128 stands for zero in the data rows.
Here are some points, each followed by its number:
[145 179 154 143 196 174 138 185 150 174 154 170] 0
[145 105 122  98 121 111 108 110 150 140 103 114] 1
[ 95  86 110 100 108 103 135  79 102 101  79 114] 2
[145 108 127 110 139 109 140 118 102 120 124 114] 3
[145 142 164 122 146  89 160 142 150 149 100 114] 4
[145 116 108 114 104  96 135  92 102  75 109 114] 5
[ 95 115 116 117 117 114  87 104 102  98 135 114] 6
[ 95 118 119 121 119 140 125 131 150 127 137 114] 7
[145 151 136 125 136 149 128 127 150 142 124 114] 8
[145 144 133 125 114 116 114 101 102 102 148 114] 9
[145 152 150 129 164 133 140 153 150 126 165 170] 10
[145 141 133 183 167 157 158 132 150 138 151 170] 11
[145 144 157 136 135 101 139 125 150 108 174 114] 12
[145 148 148 158 149 100 183 113 150 129 115 114] 13
[145 149 133 122 106 122 147 108 102 119 145 114] 14
[145 178 205 173 148 190 175 185 150 182 177 170] 15
[145 130 153 131 108 149 107 133 102 125 137 170] 16
[ 95 106  97  81 131 133  86 134 102 122 116 114] 17
[ 95 107  83 126 108 142 104 137 102  99 135 114] 18
[145  87 133  92 106  93 113  91 150 124  53 114] 19
[ 95 145 122 127 137 123 124 122 150 138 132 114] 20
[145 127 131 125 142 142 128 146 150 143 132 170] 21
New points follow, each followed by the number of its nearest point above.
[145 133 138 134 137 119 171 122 150 130 113 114] 13
[ 95 101  86 102  93  81 138  73 102  93 103 114] 2
[145 127 119 119 149 102 138 101 102 140 140 114] 3
[145 135 125 113 115 131  93 119 102 137 146 114] 9
[145 130 102 112  78  94 134 112 102  88 129 114] 5
[145 122 138 115 161 137 121 145 150 132 146 114] 8
[ 95  70  76  72  54  69  98  67 102  75  73 114] 2
[145 175 156 136 144 122 134 111 150 110 161 114] 12
[145 103  93 102 135 128 124 109 150 140 120 114] 1
[145 142 120 150 117 149 134 136 150 138 141 170] 21
[145 110 130 133 122 120 135 130 102 117 124 114] 3
[145 115 130 132 123 140 113 115 102  99 145 114] 9
[145 139 134 112 115  77 158 119 150 132 100 114] 4
[ 95 113 122 117 105 163 116 123 150 144 124 114] 7
[145 135 124 132 126 126 111 148 150 107 135 114] 8
[145 128 131 156 138 117 165 151 150 134 121 114] 13
[145 131 141 122 151 119 167 148 150 155 111 114] 4
[145 126 129 138 136 138 115 145 150 140 151 170] 21
[145  98 106  99 128  97 129 133 150 134 103 114] 1
[145 150 145 128 150 138 134 119 150 152 130 114] 8
[145 128 148 147 123 134 126 133 102 136 128 170] 16
